Each path below is one point turned by a fixed rotation once a step. After each direction that follows a path, write how fast that rotation turns it, in degrees per step (0 if it stays still).
Each turn is a multiple of 5 degrees from 10 to 175, or 0.
Each row of a path follows its step; steps can be skipped.
Path 1:
step 0: [-2, 12, 1, 9, 12, 5, 7, -10, -9, -6, -15, -5, -6, -5, -7, 6, 10, -14, -14, -5, 18, -9, -8, -5, -6, 9, 17, -8, -12, 15, 0, 18, -4, -5, -5, -4, -8, 8, -7, 15, -1, 7, 10, 0]
step 1: [-6, -8, -11, 6, 6, 5, 5, -12, -24, 12, 5, -9, -8, -7, -3, 7, 11, -12, -8, -13, 10, 10, -2, -5, 4, 9, 12, -22, -4, 6, 6, 0, -7, -3, -9, 4, -8, 12, -3, 8, -7, 19, 2, -4]
step 3: [-6, -7, 14, -8, 23, 1, -9, -5, -8, 2, -6, 9, -3, 2, 0, -22, 9, -16, -5, -17, 6, -4, -9, -20, -5, 13, 7, 5, -11, 5, -2, 2, 7, 12, -3, -3, 2, -12, 7, 0, -8, 13, -4, 3]
step 12: [-9, -6, -8, 9, 2, 13, -2, -7, -8, 9, -14, 2, -18, 0, -13, 10, 6, -14, 10, -14, 9, 2, -12, -10, 1, 10, 23, 2, -17, 13, 9, 10, 2, -2, -6, 8, 1, 6, -6, 9, -3, -5, 0, -5]
step 14: [7, -4, 8, -16, 5, 0, 0, -3, -24, 10, -9, -1, 3, -9, 4, -15, 4, -26, 4, -14, 7, -11, -1, -9, 1, 13, 7, -8, 1, -9, -2, -2, -15, 2, -9, 5, -13, -2, 2, 8, 6, 11, -10, 0]
step 19: [-4, 4, -12, 9, 7, 3, 24, 1, -5, 12, 11, 2, -9, -13, 2, 10, 23, -11, -10, -11, 12, 1, -8, -1, 8, 11, 6, -15, -9, 6, 15, 14, -7, 2, -5, -10, 2, 1, 1, 2, 2, -8, 1, -8]
step 21: [-12, 2, 1, -9, 22, -8, -5, -17, -18, -2, -7, -1, 2, -3, 5, 3, 6, -23, -12, -11, 1, -7, -8, 8, -6, 8, 8, -6, -14, 14, -4, -6, 0, 3, -6, -1, -4, 4, 5, 9, -7, 14, 8, 11]
step 24: [-1, -12, -9, -5, 16, 4, -4, -4, 0, 20, -11, 16, -11, 6, -12, -3, 9, -22, 8, -11, 6, -2, -9, -11, 3, 9, 14, 19, -11, -1, -5, 0, 2, -1, 10, 7, 3, -10, 1, 11, -10, 3, -3, 0]
step 26: [12, 12, -2, -12, -6, 6, 5, -1, -12, 11, -5, -10, 6, 0, 0, 0, 22, -21, 7, -8, 13, -16, -4, -13, 9, 13, 3, -4, 3, 4, 6, -1, -7, 2, -13, -11, -10, -3, -13, 9, 10, -4, -2, -10]
step 27: [-1, 10, -8, -4, 0, 7, 2, 0, -19, 16, -1, 7, -18, -6, 4, 4, 21, -15, -5, -5, -7, -24, -3, -8, 13, 17, 10, -1, 7, -3, 8, 4, -1, 9, 9, -3, -10, 3, 0, -5, 7, 9, 5, -10]
Directions:
[-3, 4, 5, 4, -1, 5, 5, -4, -2, 0, 4, 3, -2, 7, -8, 1, 0, 5, -1, 0, 3, -4, -5, -3, 3, -2, 5, -1, 4, -2, 1, 4, -2, 0, 0, -3, -1, -1, 0, -4, 0, -1, 1, -2] : 95
[-2, 2, -2, -4, 3, 5, -2, 2, -3, 1, -2, 0, -7, 6, 4, 3, -3, 2, -2, 3, 0, 3, 1, 1, -5, 4, 0, -9, 0, 1, 0, 1, 4, 4, -5, -4, 4, -1, 1, -1, -3, -2, -3, -2] : 40
[4, 5, 0, -3, 1, -3, -3, 0, 3, 0, 1, -4, 4, 3, -4, -4, 1, 1, -6, 1, 1, 0, -2, -4, -2, -4, 2, 0, -2, 4, 0, -3, 4, 1, 0, -8, -2, -1, -5, 6, -4, -1, 3, 2] : 140
[1, 1, 1, 1, 1, -2, -1, 0, 2, -1, 0, 0, -2, -2, 1, -7, 0, 0, 1, 4, 5, 2, -6, 5, 0, 4, 3, 1, 3, 1, 3, -7, 1, -5, 2, 0, 4, 1, -3, -8, -6, 3, -2, -2] : 55
[0, -3, 1, -5, -1, -2, -2, -4, -2, 3, 5, -2, 1, 4, 2, 8, -2, -1, 1, 6, 6, 2, 2, 4, -1, -2, 4, 4, 3, 5, -1, 0, -1, 0, -2, 1, -2, 0, -2, 2, 1, 5, -2, 3] : 90
[1, 2, -2, -1, 1, -2, 1, 1, -2, 4, -5, 7, 3, 6, -1, 4, 2, -3, 4, -1, -5, -2, -4, 6, -1, -4, -1, -1, 1, 2, -1, -5, -1, -2, -1, 2, 5, -3, -4, 0, 1, -4, 4, -2] : 25
[2, -1, -4, -4, -2, 0, 1, 0, 9, -1, -1, 1, -4, -1, -3, 2, -1, -2, 6, 1, 7, 0, -3, -2, 1, -3, -2, 1, -5, 2, 2, 6, 3, -4, 2, -1, 2, -2, 1, 1, 1, -7, -4, -1] : 55
[0, 1, 2, -6, 7, -3, 0, 0, -1, -2, -6, 6, -1, 2, 2, -2, -3, 1, -4, 2, 0, -2, -2, -1, -2, -2, -2, 2, 1, -3, -3, 3, -6, -5, 4, -2, -3, -1, 4, 1, -2, 0, -3, 6] : 100
Path 2:
step 1: [-9, 5, 11, -2, -4, 6, -6, -6, 3, -1, -13, -3, 21, -11, -28, -21, 1, 0, 15, 11, 4, -9, 12, -3, 13, -1, -15, 3, -1, -5, 7, -1, 11, -3, 15, -15, 11, -2, 4, 13, 6, 7, 6, -4]
step 3: [-15, -7, 14, 19, -7, -7, -10, 5, -19, 0, -3, 11, 8, -11, 1, 1, 0, 2, 1, 2, 14, 1, 7, -2, 13, 6, -1, -9, 13, -14, -11, 6, 11, 15, 19, -2, 19, 5, -13, 10, 4, -9, 5, 2]
step 4: [13, -1, -4, 3, -11, 10, 11, -13, -5, 25, -7, -6, 18, -2, -15, 7, -9, 13, 9, -1, -6, -5, 1, -4, 18, 4, -11, 15, 3, -12, 10, 1, -5, 1, 6, -10, 14, 4, -11, 8, 17, -5, -6, 1]
step 5: [-2, 0, 8, 18, -2, 18, 13, 0, 6, -22, 0, 18, 9, -7, -7, 5, -7, 11, -8, 9, 6, 7, 14, 0, 12, 9, 0, 19, 9, -19, -2, -7, 6, 0, -4, 9, -2, -7, -12, 12, -6, -6, 3, 9]
step 16: [-11, 11, 6, 14, 10, -3, 4, -17, -1, -5, -13, 7, 2, -11, -8, -11, 1, 9, 2, -8, 19, -11, -4, 6, 15, 18, -2, 1, 8, -8, 13, 17, 5, 7, 8, -4, 14, 0, -18, 6, -5, -9, 6, -10]
step 17: [9, -6, 7, -2, -2, 6, 3, -7, 0, 20, -2, 5, 5, -10, -19, -5, -1, -8, -15, 1, -11, 10, 5, 11, 16, 3, 0, 11, -1, -20, -3, 0, 9, -13, 9, -7, 6, 1, -7, 8, 17, -28, 0, 8]
step 19: [-3, 6, 15, -9, 5, 9, 10, -1, -1, -5, -14, 10, 14, -13, -31, -5, -3, 9, 10, 5, -5, -13, -4, -6, 5, 5, -13, -7, 2, -15, 2, 8, -1, 2, 2, 2, 14, 13, -3, -9, 6, -12, 16, 11]
step 24: [0, 9, -3, 7, -3, 9, -1, 14, -4, -11, -1, 12, 12, -9, -12, 7, -6, 4, 5, 1, -10, -7, -2, -11, 18, 10, -10, 12, 13, -6, 12, 12, 10, 0, -1, -14, 16, -5, -1, 22, -11, -18, 5, -7]
step 29: [-14, -15, 2, 8, 2, 7, 3, -19, -12, 5, -13, -2, 6, -11, -5, 5, -2, 5, 18, 8, 1, -15, -1, -8, 12, 12, -6, -4, -8, -7, -14, 16, 14, 5, 0, -5, 8, -2, -9, 16, 2, -20, 5, -7]
step 30: [2, 6, 8, 9, -7, -5, 4, 14, -2, 16, -13, 7, 11, -2, -7, 3, 9, 3, 1, 1, -3, 6, 4, -4, 12, 3, -9, 13, 14, -37, 2, -12, 0, 9, 17, -5, 7, 1, -4, 16, 10, -11, -1, -5]
Directions:
[6, 3, 5, 2, -3, 2, 5, 5, 1, -4, 0, -4, 5, 1, -6, 2, -1, -2, -2, 1, 1, 0, -5, -2, -2, -2, 2, 0, -2, 1, 0, 4, 3, -2, -2, 7, -4, 3, 4, 1, 0, 3, 3, 3] : 55
[4, -1, 0, 2, 4, 1, 4, -5, -1, -4, 2, -2, 4, 1, 3, -1, 5, 2, 2, 2, 8, 0, -5, 1, -5, 1, 2, 1, 2, 1, -1, -4, -3, 4, -1, 0, -5, 1, -5, 2, 0, -3, -1, -6] : 160
[6, 0, 4, 3, 1, 3, -1, -2, 0, 1, -3, 5, -4, 4, 4, -4, -2, -4, 3, 0, 3, -2, 2, 5, -3, 2, 0, -1, -3, -2, 8, 0, 2, -5, 4, -1, -3, -4, 0, 3, -1, 3, 1, 4] : 70
[-1, 0, 0, 0, -2, 1, 2, 2, -1, -3, 4, 3, 1, 1, 1, 0, 2, -5, 0, -3, -3, 4, -2, -2, 1, -3, 1, 1, 3, -6, 3, -7, 2, 3, -6, 0, 0, -10, 5, 3, -3, -3, -3, 0] : 115
[3, -4, -3, 1, 1, 3, 0, 3, 8, 1, -3, 0, -2, 1, 2, 2, -4, -5, -2, 3, 3, 2, 5, -1, 1, 6, 1, -4, 3, -4, -5, -3, -5, -1, 0, 3, -2, 3, 5, 3, 1, -5, 1, 0] : 145
[1, -5, -3, 0, -4, -3, 2, 0, -7, 3, -3, 3, 3, 4, 1, 2, 0, 3, 5, 6, 2, -2, 0, -4, 0, -3, -2, -1, -3, -5, -5, -5, -1, 2, 4, 4, 2, -2, 3, -1, -3, 4, 3, 1] : 40
[-4, -4, 1, 0, 2, 1, 5, 1, 1, -2, -5, 6, -2, -3, 3, 5, 0, 5, -1, -3, -3, -4, 1, 0, 1, -2, 1, -4, 4, 1, 0, 5, 1, -2, -4, 4, -4, -2, -4, 3, -7, 0, 4, -3] : 135
[5, -5, 1, -1, -5, 2, 0, -4, 2, 1, 3, -1, 4, 0, 0, 0, -2, 4, 1, 0, -2, 4, 5, 5, 2, -6, 2, 0, 8, 3, 1, -3, -3, 0, -2, 1, 0, 0, -4, -3, 2, 2, 3, 5] : 80
Path 3:
step 3: [-11, 0, -3, 6, -15, 0, 24, -8, 9, 1, 8, -3, 21, 13, 6, 1, 7, 13, 0, 11, 15, -4, -6, 0, 5, -12, 3, 6, -3, 15, 0, 8, -1, 2, -9, -3, -11, -5, 11, 4, -2, -13, 0, 12]
step 8: [5, -17, -1, 4, -8, 11, 15, 1, 0, 16, 5, -2, 14, 4, -12, -8, 15, 14, 12, -10, 6, 7, -16, -9, -1, -2, 1, -8, -4, -10, -7, 2, -3, -2, -9, 7, 4, 3, -15, 5, 3, -8, 4, 20]
step 13: [4, 6, 5, 21, -8, 16, -10, -3, 6, 11, -2, 0, 0, 9, -9, 0, 3, 11, 18, -20, 5, 5, -6, -13, -6, -10, -9, -5, -5, 10, -3, 6, -20, -10, 3, 6, -9, 3, 3, 7, 8, 2, -8, -8]
step 15: [6, -4, -6, 4, 0, 6, 7, 7, 1, 16, 6, -8, 18, -1, 4, -9, -1, -2, -7, 4, -5, 12, -9, -15, 2, 9, -8, 10, 2, 4, -1, 1, -2, -10, -1, -8, -10, -31, -13, -14, 0, 10, 11, 3]
step 17: [-3, 10, -2, 16, 1, 20, 15, -1, -3, -7, -8, -4, 18, 1, 14, 3, 8, -3, 7, 0, 2, -6, -7, 17, -9, 3, 17, -16, 4, 5, -10, 6, -7, 10, 10, -4, -5, -8, 3, 3, 5, 13, 0, -11]
step 20: [-6, 11, 5, 12, 3, -1, 9, -3, 1, 13, 7, 15, 0, -2, -7, -8, 3, -11, 12, 12, -11, 6, -11, -1, -14, -3, -16, -4, -12, 15, -1, 10, 4, -13, 10, -5, -16, -5, -13, -1, -8, 4, -8, 9]
step 26: [11, -15, -3, -8, -3, -4, 2, 12, 4, -8, 3, 11, 19, 0, 5, -4, -9, -12, -4, 4, -1, -4, -6, -1, -1, -11, -8, 8, -17, -1, 11, 0, -1, 1, -6, -16, 1, -3, 10, 16, 4, 19, 19, -7]
step 28: [1, 17, 12, 7, -3, -18, 8, -13, 13, -6, 8, 16, 10, 7, 0, 5, 14, 1, 10, -5, 5, -3, -16, 4, 5, -10, 7, -11, 3, 0, 7, 8, -1, -14, -2, -4, -4, -9, 17, 9, 4, -10, -5, -3]
step 29: [-13, 10, 3, -9, -8, 20, -6, -4, 16, 9, -8, -8, 1, 8, -7, 0, -7, -11, 0, -7, 19, 4, -3, -2, 2, 0, 6, -5, -3, -1, 9, 5, -5, 7, -1, -25, 5, -17, -11, 2, -12, -1, 10, -3]
step 30: [6, 3, -4, 7, -8, 1, 1, 2, -2, 4, -3, 13, 6, -3, -13, -2, -15, 11, -2, 17, 18, 10, 0, -3, 4, -17, -5, 5, 7, 17, -6, -14, 5, -18, 2, 7, 9, -10, -3, -2, 14, -3, 17, -1]
Directions:
[6, 2, 0, 3, -5, 1, -1, -2, -1, 0, 2, 1, 3, -4, 10, 1, 0, 2, -3, -2, 0, 2, 3, 0, 5, -4, -2, 0, -2, 4, 4, 4, 0, -3, 3, -4, -2, 5, -1, -5, 2, -5, 2, -2] : 175
[-1, 4, 2, -6, 1, -5, 3, 3, 1, -1, 3, -2, -1, 5, 1, 1, -4, -2, 4, -1, -5, 5, 0, 5, -2, -5, -2, 2, 6, 3, 0, 1, -2, 1, 0, -3, 0, -4, -8, -4, -2, -3, 1, 1] : 80
[0, 2, 6, 3, 2, 3, -2, -2, 0, 0, -4, 1, -3, 1, -1, 5, -1, 3, 3, 1, -2, -3, -5, 3, -3, 4, 4, 0, 1, 2, 11, 3, -6, 1, 5, 3, 0, 0, 1, 1, -2, 0, 0, 0] : 95
[2, -3, 4, 5, -1, -7, 2, -4, 4, 2, 2, -4, 4, 4, -4, -3, 0, 7, 2, 3, -2, 1, 0, 1, -2, 5, -2, 1, -2, 4, -3, -1, -1, -7, 1, -1, 0, 2, 1, 0, 4, -2, 2, -1] : 145
[-2, -3, 1, 1, -1, 6, 4, 1, 1, -3, 3, 2, 5, 1, 7, 1, -5, 4, 1, 0, 0, 2, 4, 3, -3, 5, 1, 1, -3, -6, 0, 3, -3, -2, -5, -3, 2, -4, -1, 3, -2, 1, -4, 3] : 155
[-1, -6, -2, -5, 4, 5, 6, -3, -1, 0, -4, 3, 4, -1, 0, -2, 1, 1, 2, -6, -6, 3, 0, -2, 1, 2, 5, 3, 3, 2, -1, -2, 2, -2, 3, 1, 4, 2, 2, -6, 3, 1, 2, -1] : 45
Path 4:
step 1: [19, -3, -1, 17, -5, 3, 14, 3, 2, -1, -6, 15, -3, -22, 21, -3, -4, -13, 11, -20, -9, -6, 8, -2, -1, -6, 5, 7, -6, 22, 12, 7, 5, -9, -10, 3, -3, 0, 7, -4, -8, -6, -10, -3]
step 2: [-7, -1, -1, -9, 4, -1, 1, -2, -3, -5, 9, 13, -2, 5, 0, -6, -2, 4, 16, -10, -5, -15, -2, 6, 1, -14, -2, 11, -9, 20, 33, 4, -2, -14, -5, 18, -4, 10, -1, 6, -20, 7, 0, 4]
step 4: [-6, 4, 13, -12, 3, -17, 5, -10, 4, -1, -11, 17, -1, -6, 5, -10, -5, 22, -1, 4, -7, -12, -3, 10, -3, -1, -5, 10, -10, 11, 17, 13, -7, -14, -8, 9, 3, -9, 8, 7, -15, 15, -10, 1]
step 13: [9, -7, 9, -8, -4, -10, -1, -4, 5, -15, -5, 19, -5, 0, 10, -6, -18, 5, 0, -2, -3, -9, -9, 12, -6, -3, 13, -5, -10, 8, 5, 1, -15, -9, -18, 17, -9, -12, 7, -9, -12, 20, -5, 10]
step 17: [27, 13, 21, 8, -2, 6, -1, 0, 2, 5, -5, 13, 7, -15, 3, -9, -22, -10, 2, -4, -1, -5, -6, 8, 17, -9, -2, 2, -5, 17, 0, 3, -12, -5, 1, 9, -6, -13, -5, -5, 6, -15, -9, 7]
step 18: [3, 13, 0, 7, -4, -8, 3, 5, -8, -13, 2, 16, -2, -8, -7, 3, -20, -6, 0, 0, 5, 3, 9, 3, 7, -10, -3, 8, -12, 15, 22, -8, -11, 4, 9, 25, -4, -4, 8, 9, -1, 14, 13, 17]
step 20: [5, 7, 1, 7, -7, -8, 8, -10, -7, -13, -11, 16, -7, -15, 0, -5, -10, -1, -3, -15, 1, -4, -4, 0, -7, 5, 7, -4, -7, 19, 5, 2, -2, -5, -7, 27, 7, -8, 15, -2, -12, 21, 17, 2]
step 23: [7, 6, 6, -18, 15, -16, -8, -3, 0, 4, 3, 6, 14, -20, -12, -9, -19, 13, 14, 7, 7, -3, 7, 2, 3, -13, -11, 1, 4, 3, 13, 0, 9, -5, 7, 9, -2, 1, -2, -2, -17, 14, 3, 16]
step 25: [13, 3, 1, 4, -5, -18, -5, -2, -6, -2, -10, 12, 4, -19, 1, 4, -18, 10, 5, 10, 4, -2, 4, 15, 11, -2, -15, 12, 8, 9, 15, 9, -4, 5, 17, 17, -2, 8, 10, -4, -2, 17, 2, 12]
step 26: [11, 4, 0, 13, 0, 4, 5, 7, -10, 7, 2, 4, 5, -17, 5, -16, -30, -11, 13, -6, 7, -15, -7, -12, 7, -3, 1, 8, 5, 9, 10, 5, -15, 3, 8, 7, -11, -2, 9, -14, 3, -15, 1, 3]
Directions:
[-5, -4, 3, 0, 2, 0, 5, 1, 3, -2, 1, 2, -5, 3, 4, 2, 4, 1, 1, 2, -6, -1, 4, 1, 0, -1, 0, 4, -4, -2, 5, 3, 1, -5, -2, -4, -3, 2, 0, 2, -1, -4, -6, -6] : 10
[-5, 2, 0, 1, 1, -2, 3, -3, 1, -1, 6, 0, 0, -3, 0, -2, 2, 5, 2, 3, -3, -1, 3, -5, -5, -3, 3, 2, 3, -1, -5, 2, 2, -5, 3, 6, 5, -4, -3, -1, 5, -2, 3, 3] : 90
[1, 0, 2, 4, -2, -1, 7, 8, 0, 2, 3, -1, -4, -4, 1, -2, 1, -5, 1, 1, 2, 2, -5, 4, 3, -1, -6, 0, -1, -4, -1, -2, -3, 0, 5, 6, 3, 3, -2, 3, 1, -2, -2, 0] : 40
[-2, -4, 7, -3, -2, -1, -2, 0, 1, 3, 3, 0, 3, 6, -1, -1, 1, 6, 1, -3, 3, -4, 0, 7, 6, -4, -4, -2, 3, 4, -4, 2, -1, -6, 1, -1, 0, 3, -1, -4, 2, 1, 0, 0] : 170
[5, 0, 3, -4, -4, -5, 3, 4, -3, -2, -3, -5, 2, 5, -2, 1, -3, 5, 0, 5, -1, 4, 1, -4, 0, 0, 4, 1, -4, 1, 1, -7, -1, -2, -4, 4, 3, 5, -2, 1, 0, -1, -2, 2] : 70
[-1, -2, -2, 1, -2, 0, 2, 1, -1, 3, 0, 0, -6, 3, 0, -5, -1, -2, -4, 4, 1, -2, 9, 1, -4, -3, -2, -1, 3, 4, -3, -6, -4, 4, -2, 2, -2, -3, 0, -6, -4, -3, 3, -4] : 170
[-3, -3, -3, -2, -10, -1, 0, -4, 7, -3, 0, 3, -3, -1, -2, -4, 4, 4, 1, 2, 5, 3, 3, 0, 1, 3, -1, -2, -2, 1, 5, -1, -2, 1, 5, 0, 2, 0, 2, 2, -2, 4, -1, 5] : 155
